One vector is turned by the same rotation once a step. Each row is the vector after some number of steps, and that number follows the row.
The counts run from 0 to 360.
[ 15  -1  15 -12  -1   0 -14   1  -2   7  -9   2 -34   8   3  -9 -20  -4
  -3  -1  18   9  16  -8  16  11   2  32  -3   6 -11 -27  -6   7  -3 -13
   6   5  -3   7 -33   3 -10  30  -2   1  16   8  33   9  -3 -22 -16   4
  -2   0  17   1]  43
[ 14   8  -8  13   7 -11 -14   3  -9  -1  14  17 -23   2   0 -13 -17 -12
   8   2  10   2   5 -17   2  11   4  32 -16  34 -17  -8 -12  -9  -4 -14
  -7  -7   1   6 -20   2 -14  33  14 -11   0   6  14  10 -16   1  -3  35
  18  -2  -4   2]  148
[ 21  14   1   1  15  -2  -9   1  -8 -13   2   3 -29   9  -2 -21 -18  -9
  10   3   5   5  18 -19   3   7   6  29 -16  39 -14 -12  -6  -7 -15 -20
   3  -1  -2  11 -15   1 -15  30   3  -5   1  11  21  -1 -21   3 -17  15
   8  -4  -8  -4]  66
[ 12   8  -7  -2  -1  -8  -5  -7   1   2   5   6 -28   9   4 -13 -23 -12
   2   5  -1   3  -6 -16  18  13   3  32 -11   8 -30 -19 -12   4  -8 -18
  -1   5   1  12 -24   1  -5  28  14 -16   5  11  24  16 -13 -20 -10  26
   9  10  14  -2]  273
[ 19  12   8   4  15  -2 -13   6 -13  -8   0   5 -28   6  -5 -19 -14  -7
   8   0  15   8  24 -16  -1   7   7  30 -12  41  -5 -13  -5  -7 -12 -18
   3   0  -3   9 -19   1 -20  30  -4   2   5   7  22  -3 -16   5 -16  10
   7 -11  -8   0]  100
[ 15   9  -5  -5   2  -6  -5  -9   1  -3   2   2 -30  12   3 -16 -24 -13
   3   6  -4   3  -3 -17  17  12   4  31 -12  12 -30 -19 -13   3 -13 -21
   2   7  -1  13 -22   2  -5  25  13 -17   4  12  23  14 -15 -18 -13  22
   8  10  11  -3]  306
[ 17   9  13   6  10  -2 -19  10 -16  -1   1  10 -27   1  -6 -15 -12  -5
   3  -4  26  10  26 -14  -2   8   6  32  -8  36   2 -17  -3  -1  -4 -12
  -1   0  -5   4 -25   2 -22  33  -6   7   8   2  24  -1 -10   1 -14   9
   7 -14  -5   5]  134
[  5  11   3  14  -3 -13 -15  -1 -16  16  14  14 -22   1  -6 -19 -16 -16
  -8  -1  16   9  -8 -17   8   9   7  35 -10  15  -8 -21 -11  14  -3 -12
  -7  18  -3   7 -26   1 -15  25   3 -10   5  -8  20  15  -8 -19  -8  25
  13  -2   4   5]  333
[ 14   1  -9   4   4  -9 -12   1  -1  -3   8  17 -28   4   6  -8 -20  -8
  10   5   7  -2   6 -15   8  15   0  31 -14  24 -24  -9 -13 -11  -3 -13
  -5 -14   4   6 -25   2 -10  36  17 -10   5  14  16  15 -16  -3  -3  34
  16   2   5   4]  146
[ 14  11 -10   7   9  -7 -10  -1  -4  -6  12  11 -26   7   2 -16 -18 -12
  10   5   1   1   3 -20   5  12   5  31 -16  32 -24  -8 -11  -9  -9 -17
  -4  -6   2  10 -17   2 -12  31  14 -14   0  11  15  10 -19   0  -8  32
  15   2  -2  -1]  212
[ 13   8  18   1   3  -4 -17   5 -16  10  -2   6 -28   2  -7 -17 -15  -8
  -5  -4  25  13  17 -12   5   7   7  33  -5  20   4 -25  -2  12  -4 -12
   2  15  -7   7 -29   2 -17  27  -9   5  12  -4  30   3  -3 -13 -16   2
   2 -10   3   4]  72
[ 19  -4   2  -4   9  -1 -16   5  -1  -4  -2  12 -32   4   6  -3 -18  -1
  10   1  17   3  25 -12   5  14  -3  29 -10  28 -13 -11  -9 -13   0 -11
   1 -19   2   3 -29   3 -12  39  10   1  10  17  21  10 -12   1  -6  21
   8  -6   6   4]  16
[ 13  12  -2  -6   1  -6  -4  -9  -1   1   0  -2 -32  12   1 -18 -23 -12
   0   5  -3   5  -3 -16  18  10   6  32 -11   9 -25 -22  -9   8 -14 -21
   4  15  -2  14 -22   2  -5  23   8 -15   5   8  27  11 -13 -22 -18  16
   5   8  11  -4]  93
[ 21   3   7  -5  11   1 -15   7  -5 -10  -5   8 -32   7   2 -10 -17  -2
  11   2  16   4  30 -13   3  11   2  29 -10  34 -10 -13  -7 -13  -6 -14
   3 -13   1   5 -24   2 -15  36   3   2   9  15  22   0 -13   3 -12  12
   7  -7  -1   1]  196
[ 18  10   1 -11   7  -1  -4  -8   1  -9  -6  -4 -34  14   4 -18 -22  -8
   5   6  -3   6   8 -16  16  10   4  29 -11  17 -25 -19  -9   1 -17 -23
   7   6  -2  14 -20   1  -6  26   6 -11   6  15  29   6 -16 -14 -20  10
   2   7   9  -6]  127
[  5   9   3  15  -3 -15 -18   2 -16  17  15  18 -21  -3  -5 -15 -15 -15
  -6  -3  20   9  -4 -15   6  11   7  36  -7  15  -6 -21 -10  12   1  -9
  -8  13  -3   4 -28   1 -15  29   4  -6   6  -9  19  15  -6 -17  -6  26
  15  -4   5   8]  300
[ 18  -1  11 -17   3   3 -12   0   2  -3 -12   2 -37  10   6  -7 -23  -2
   5   3  12   7  21 -10  15  12  -1  28  -5  13 -17 -22  -6  -1  -5 -17
   8  -2   0   9 -30   3  -9  33   4  -2  13  16  30   8  -8 -16 -16   6
  -1   2  15   0]  257
[ 16   3  15 -11   0   0 -12   0  -5   4  -8  -1 -34   8   1 -12 -20  -6
  -3  -1  15  11  15  -9  16   9   3  32  -4   9 -10 -27  -5  10  -8 -16
   8  12  -5  10 -30   2 -11  28  -4   0  13   6  34   7  -4 -21 -20   1
  -3  -1  15   0]  10
[ 10  -4  11  -4  -6  -6 -17   2  -5  16  -2  12 -30   3   3  -5 -18  -6
  -4  -1  23   8   9  -7  15  13   0  31  -2   3  -9 -26  -9   8   4 -10
   1   4  -2   4 -37   2 -10  33   3   0  15   3  28  17   0 -23  -9  14
   4  -1  19   6]  140
[ 12  18  12   5   3  -6 -11  -1 -16   7   4   1 -26   5  -9 -24 -16 -14
  -6  -1  14  13   4 -16   7   4  10  34  -7  20  -5 -25  -5  17 -12 -18
   1  25  -8  12 -22   0 -17  21  -7  -3   5  -6  28   3 -10 -17 -20   8
   5  -3   2   0]  219
[ 18  17   5   6  14  -2 -13   4 -12 -10   5   4 -27   6  -7 -23 -14  -9
   8   0  10   7  19 -20   0   6   9  30 -15  42  -7 -12  -4  -4 -14 -19
   2   4  -4  10 -16   2 -18  28  -1  -3   2   6  20  -3 -18   3 -17  13
  10  -8  -9  -2]  312
[  5  10   3  17  -3 -14 -18   3 -17  17  16  17 -20  -2  -5 -15 -15 -14
  -5  -2  21   8  -5 -16   5  10   6  35 -10  19  -6 -20 -11  11   1 -10
  -9  12  -4   6 -27   1 -17  27   4  -6   5  -9  20  15  -7 -13  -4  28
  15  -4   3   8]  55
[ 10   3  13  10   2  -8 -22  11 -17  14   6  19 -24  -4  -5 -11 -13  -8
  -3  -5  31  10  16 -11   2  11   3  33  -6  23   4 -19  -7   4   5  -7
  -5   2  -4   3 -32   2 -19  33  -2   6  12  -4  23  10  -3  -8  -6  17
  10 -12   2  10]  201
[ 10  -2  -2  -2  -6  -9 -11  -4   1  11   4  13 -30   5   7  -7 -22  -9
  -2   3   8   3  -3 -11  17  14   0  32  -8   3 -24 -20 -13   4  -1 -13
  -2   1   1   9 -31   3  -6  33  14 -11  10   8  23  19  -7 -23  -7  25
   9   7  18   4]  207
[ 12  21   2  16   8  -9 -13   2 -19  -1  12   8 -22   3  -9 -27 -15 -16
   1   0  12   7   4 -21   0   5  12  34 -14  37  -5 -14  -8   4 -12 -17
  -4  15  -5  10 -16   1 -20  25   0  -6  -2  -4  19   3 -17  -3 -15  20
  13  -7  -9   0]  216
[ 15  -4  11 -14  -1   0 -13   0   1   5 -10   4 -36   8   6  -7 -21  -2
   0   0  16   7  17  -8  17  13  -1  31  -4   6 -14 -25  -7   4  -2 -14
   7  -1  -1   8 -33   2  -7  32   3  -1  15  12  32  10  -4 -20 -14   7
  -1   1  18   1]  44
[ 17  15  -7   4  11  -6  -7  -3  -6 -11   7   6 -28   9   0 -19 -19 -12
   9   5  -1   1   7 -21   6  10   6  31 -16  34 -23  -9 -11  -8 -15 -20
  -1  -1   0  12 -15   2 -11  28  12 -13  -1  12  17   6 -21   0 -12  26
  13   2  -3  -3]  0
[  6   7  -1   3  -6 -12 -11  -6  -7  14   7  10 -27   5   0 -15 -21 -15
  -7   1   8   6 -10 -15  17  11   4  34  -9   4 -20 -23 -11  13  -3 -15
  -3  14  -2  10 -28   2  -8  26   8 -12   7   0  24  18  -8 -25  -9  24
  10   6  14   2]  26
[ 15  -7   0  -7  -1  -3 -14   0   2   3  -3  14 -32   6  10  -1 -22  -4
   6   3  12   2  11  -9  15  17  -3  30  -7   9 -22 -16 -12  -6   2 -12
   1 -12   5   5 -33   3  -6  38  14  -5  12  15  23  17  -6 -14  -5  23
   7   4  17   4]  111
[ 21  14   5   3  15   0 -12   4 -11 -11   1   3 -28   7  -6 -21 -15  -7
   9   0  11   5  22 -19   0   8   6  29 -14  41  -8 -11  -5  -7 -13 -19
   2   0  -3  10 -17   1 -17  30  -1  -1   3   9  22  -3 -18   5 -17  12
   8  -8  -9  -2]  344
[ 18  12  -7  -2   8  -5  -6  -6   0 -10   3   3 -31  11   3 -17 -22 -11
   9   6  -5   1   4 -19  11  11   4  29 -16  24 -28 -11 -11  -6 -15 -21
   2  -1   2  13 -17   2  -8  28  12 -15   0  16  22   7 -20  -7 -14  23
  10   6   3  -4]  31
[ 10   2   6  14   3 -11 -22  11 -16  10  12  22 -22  -3  -4  -9 -12 -10
   0  -3  29   6  12 -13   0  11   4  34  -8  28   0 -15  -9   0   5  -7
  -7  -3  -2   3 -30   2 -19  35   4   1   9  -3  17  11  -7  -3  -3  26
  15 -11  -1  10]  265
[ 14   0  -7   6   6  -9 -16   5  -4  -1   9  19 -26   2   4  -5 -18  -7
   9   3  14   1  10 -14   4  15   0  30 -11  30 -19  -8 -13 -12   0 -11
  -5 -17   3   4 -26   3 -12  38  15  -7   6  11  16  13 -14   0  -3  32
  16  -3   3   5]  359
[  7  17   3  14  -2 -13 -12  -2 -16  13  13   9 -22   2  -8 -22 -16 -18
  -7  -2  11  10  -7 -17   9   7   9  35  -9  18  -8 -21  -9  16  -7 -15
  -5  23  -6  10 -22   1 -16  23   1 -10   3  -9  22  11 -10 -18 -12  21
  12  -2   1   3]  121
[ 21  -5   5 -12   6   1 -12   1   3  -3  -8   8 -36   8   8  -4 -21  -1
   8   2  13   3  23  -9  12  14  -3  29  -8  17 -18 -17  -9  -9  -1 -14
   6 -15   2   6 -30   3  -9  37   9  -1  13  19  26   8  -9  -7 -10  13
   4   0  12   2]  14
[ 15  -2  14 -12  -2   0 -15   1  -3   8  -8   5 -34   6   3  -8 -20  -4
  -3  -1  20  10  16  -7  17  12   1  31  -3   6 -10 -28  -6   7   0 -13
   5   6  -3   7 -35   2 -10  31   0   2  16   8  33  11  -2 -22 -15   4
  -1   0  17   3]  320
